[[125 124 127 134 127 130 128 137 133 130]
 [125 125 128 127 132 104 120 131 118 132]
 [127 133 134 121 129 129 125 129 114 130]
 [123 120 124 130 123 120 131 125 132 129]
 [127 125 120 134 128 123 128 130 134 128]] ==> 127

[[128 135 149 117 130 134 105 124]
 [122 122 133 146 126 136 133 128]
 [133 117 130 136 129 137 133 143]
 [119 127 100 149 122 123 127 142]
 [126 120 120 133 137 119 119 142]
 [106 124 121 120 144 140 129 139]
 [120 122 113 136 150 119 129 113]] ==> 120

[[129 117 121 151 125 131 136 131 134 113 117 133 130 133]
 [125 149 141 131 115 125 121 123 132 131 149 113 118 122]
 [119 127 134 139 127 140 142 141 127 121 127 130 143 142]
 [128 138 132 120 139 132 113 111 123 133 138 133 122 142]
 [138 136 123 122 123 123 151 116 127 117 136 120 140 114]
 [121 102 119 130 125 132 127 125 127 132 102 133 132 110]
 [126 138 135 129 126 122 155 132 144 115 138 131 130 127]
 [127 113 121 141 120 132 117 134 126 142 113 140 126 116]
 [125 114 130 108 140 123 121 124 125 143 114 137 127 125]] ==> 125

[[129 121 123 137 134 135 119 122 136 128]
 [131 120 125 136 131 131 120 111 135 123]
 [127 136 132 119 123 123 135 136 121 129]
 [126 130 128 126 128 129 129 135 127 131]
 [125 136 132 120 124 124 136 143 120 132]
 [133 114 122 143 134 134 116 104 140 122]
 [128 124 125 134 133 133 123 129 133 130]
 [125 137 133 117 122 122 139 143 118 131]
 [130 121 124 137 133 133 121 121 135 127]
 [127 130 129 127 128 129 130 135 126 130]] ==> 127

[[127 127 128 128 127 127 129 129 126 128 128 129 116 126]
 [129 129 127 127 128 128 128 125 127 128 127 126 128 129]
 [127 127 128 128 128 128 127 129 128 129 127 128 132 128]
 [128 126 128 129 130 127 127 129 129 127 126 129 127 127]
 [155 129 128 127 127 128 128 139 129 128 127 130 127 121]] ==> 155

[[130 126 127 128 131 129 127 133 128 130 132]
 [130 125 130 127 125 129 128 126 131 128 127]
 [136 126 121 128 125 134 118  99 135 140 143]
 [131 128 128 128 127 129 128 129 124 129 129]
 [130 123 130 130 118 139 123 127 128 131 126]] ==> 130

[[123 122 120 118 118 124 124 141 121 138 132 126 134 143 136 127]
 [132 131 131 133 138 140 133 132 126 137 121 122 128 126 132 129]
 [129 125 133 119 121 126 117 121 127 123 138 130 121 123 133 125]
 [129 125 134 142 128 121 125 121 134 111 126 129 134 133 119 127]
 [128 127 133 120 128 127 118 126 125 122 134 129 121 124 131 118]
 [132 133 126 118 127 132 135 144 128 136 128 135 127 133 132 129]
 [120 135 136 134 142 123 150 128 123 129 121 111 126 124 127 138]
 [122 131 116 117 112 119 118 117 142 136 135 125 131 130 137 125]
 [130 125 134 120 121 127 117 121 127 123 137 130 121 122 131 125]
 [127 132 129 130 132 131 118 129 123 125 124 126 126 125 121 118]
 [123 123 119 118 119 124 121 140 122 137 133 125 134 142 137 128]] ==> 123
---
[[119 101 125 141 147 141]
 [118 125 111 148 149 114]] gives 119

[[140 152 127 128 143 126 126]
 [136 151 126 128 156 126 126]
 [135 152 120 123 132 128 129]] gives 136

[[125  98 128 132 145 135]
 [131 122 125 120 138 129]
 [151 118 133 125 150 137]] gives 131

[[156 136 108 138 114 123]
 [132 132 135 112 105 143]
 [147 114 124 119 121 112]] gives 132

[[142 147 105 125]
 [114 118 121 150]
 [135 139 109 134]] gives 114

[[124 111 130 125]
 [106 128 132 137]] gives 124

[[116 152 140 118 122 132 138]
 [138 108 124 144 121 132 137]] gives 116

[[142 144 140 154 154 141]
 [142 141 140 150 138 141]
 [142 141 141 144 145 141]] gives 142

[[128 110 112 128 130]
 [134 132 112 112 107]] gives 128
---
[122, 140, 120, 151, 130, 126, 141] gives 141
[144, 120, 150, 117, 151, 120, 149] gives 149
[109, 105, 125, 123, 118, 132] gives 132
[102, 150, 110, 132, 129, 144, 133] gives 133
[114, 151, 129, 154, 116, 117, 135] gives 135
[99, 144, 138, 118, 124] gives 124
[122, 128, 111, 133, 154, 129] gives 129
[117, 115, 118, 144, 133, 158, 116] gives 116
[125, 137, 139, 131, 154, 119] gives 119
[152, 133, 120, 128, 115] gives 115
---
[[127 105 128 126 131]
 [130 130 127 130 122]
 [133 126 131 134 127]] ⇒ 127

[[104 112 152 126 125]
 [107 136 131 150 140]] ⇒ 152

[[118 156 151 139 138]
 [140 121 109 147 135]
 [130 143 123 153 156]] ⇒ 109

[[156 146 114 120 105]
 [140 131 128 112 110]] ⇒ 114

[[144 146 143 110 141]
 [127 141 137 121 115]
 [127 106 114 108 140]] ⇒ 137

[[140 117 116 147 104]
 [132 121 125 117 109]
 [126 156 119 117 155]] ⇒ 125

[[153 154 152 131 151]
 [126 154 152 131 154]
 [127 151 153 131 155]] ⇒ 152
---
135  117  121  122  118
130  131  125  127  123
130  111  119  107  122
-> 121

105  131  136  109  125  117  109
122  117  141  119  129  116  115
127  140  102  125  116  120  118
-> 136

142  116  141  153  117  128
124  142  145  114  128  157
146  117  140  155  117  131
-> 141

139  153  154  117  126  118
114  134  100  121  132  113
120  142  125  128  143  136
-> 154

152  120  111  122  133
140  121  116  130  120
123  128  137  108  148
-> 111

126  145  136  124  130
127  120  134  140  120
128  106  132  128  122
-> 136

118  144  127  125  147  130
112  121  112  128  154  133
148  136  153  130  107  136
-> 127
---
[[106 131 121 143]
 [129 129 134 128]] -> 131

[[116 111 120 132 115 120]
 [112 128 117 102 135 117]
 [127 127 128 131 127 131]] -> 128

[[148 115 126 130 125]
 [150 127 137 127 112]
 [105 120 140 128 113]] -> 127

[[119 127 129 119]
 [103 125 130 103]
 [112 126 129 111]] -> 125

[[154 126 110 142 115 152 146]
 [123 132 126 112 134 126 147]] -> 126

[[124 110 108 151 155 110]
 [106 111 121 113 130 109]] -> 110

[[ 98 137 148 148 120 134 123]
 [127 152 112 112 114 116 131]
 [149 115 135 135 115 122 103]] -> 152

[[136 153 111 128]
 [129 128 128 128]] -> 153
---
[128 157 129 147 117] value 129
[128 139 149 144 128] value 149
[151 127 126 130 129] value 126
[116 116 125 106 110] value 125
[104 141 138 127 123] value 138
[105 127 110 126 125] value 110
[108 110 132 154 100] value 132
[110 105 101 151 124] value 101
---
Input:
[[118 122 152 114 133 121]
 [105 129 119 149 134 121]
 [138 125 141 112 152 102]]
Output: 121

Input:
[[128 107 147 127]
 [139 112 118 124]
 [116 125 138 130]]
Output: 124

Input:
[[125 119 130 104]
 [146 130  99 131]
 [133 116 149 129]]
Output: 131

Input:
[[113 105 145 109]
 [158 146 111 123]
 [120 115 118 123]]
Output: 123

Input:
[[118 116 106 107 119 103 140]
 [126 114 136 116 131 119 133]
 [127 123 120 120 135 113 128]]
Output: 133

Input:
[[154 100 137 126 143 154]
 [131 129 123 124 129 132]
 [131 121 128 119 127 137]]
Output: 132

Input:
[[118 129 124 126 119 125 129]
 [105 120 122 129 109 115 135]
 [128 130 127 124 125 126 124]]
Output: 135

Input:
[[121 128 119 142 128 145]
 [113 137 136 154 116 128]
 [129 133 127 127 137 121]]
Output: 128

Input:
[[117 105 135 124 130 120]
 [121 124 133 120 135 150]
 [135 116 123 132 126 114]]
Output: 150
---
array([[153, 133, 142, 133, 125],
       [118, 129, 114, 123, 118],
       [149, 135, 147, 130, 128]]) -> 135

array([[100, 115, 118, 130],
       [118, 130, 126, 141],
       [128, 115, 130, 138]]) -> 115

array([[143, 133, 137, 130, 135, 131],
       [143, 138, 121, 124, 138, 137],
       [145, 140, 121, 140, 105, 135]]) -> 140

array([[122, 134, 108, 116, 145, 151, 104],
       [140, 120, 124, 143, 140, 141, 130],
       [136, 132, 151, 122, 117, 119, 144]]) -> 132

array([[130, 135, 131, 130, 122, 118],
       [128, 104, 129, 129, 119, 126],
       [129, 138, 126, 128, 123, 134]]) -> 138

array([[131, 134, 110, 104],
       [112, 137, 147, 121],
       [140, 130, 151, 119]]) -> 130

array([[115, 102, 151, 112, 121],
       [123, 120, 145, 107, 121],
       [115, 102, 149, 113, 121]]) -> 102

array([[121, 121, 121, 121],
       [118, 140, 116, 110],
       [128, 106, 105, 109]]) -> 106
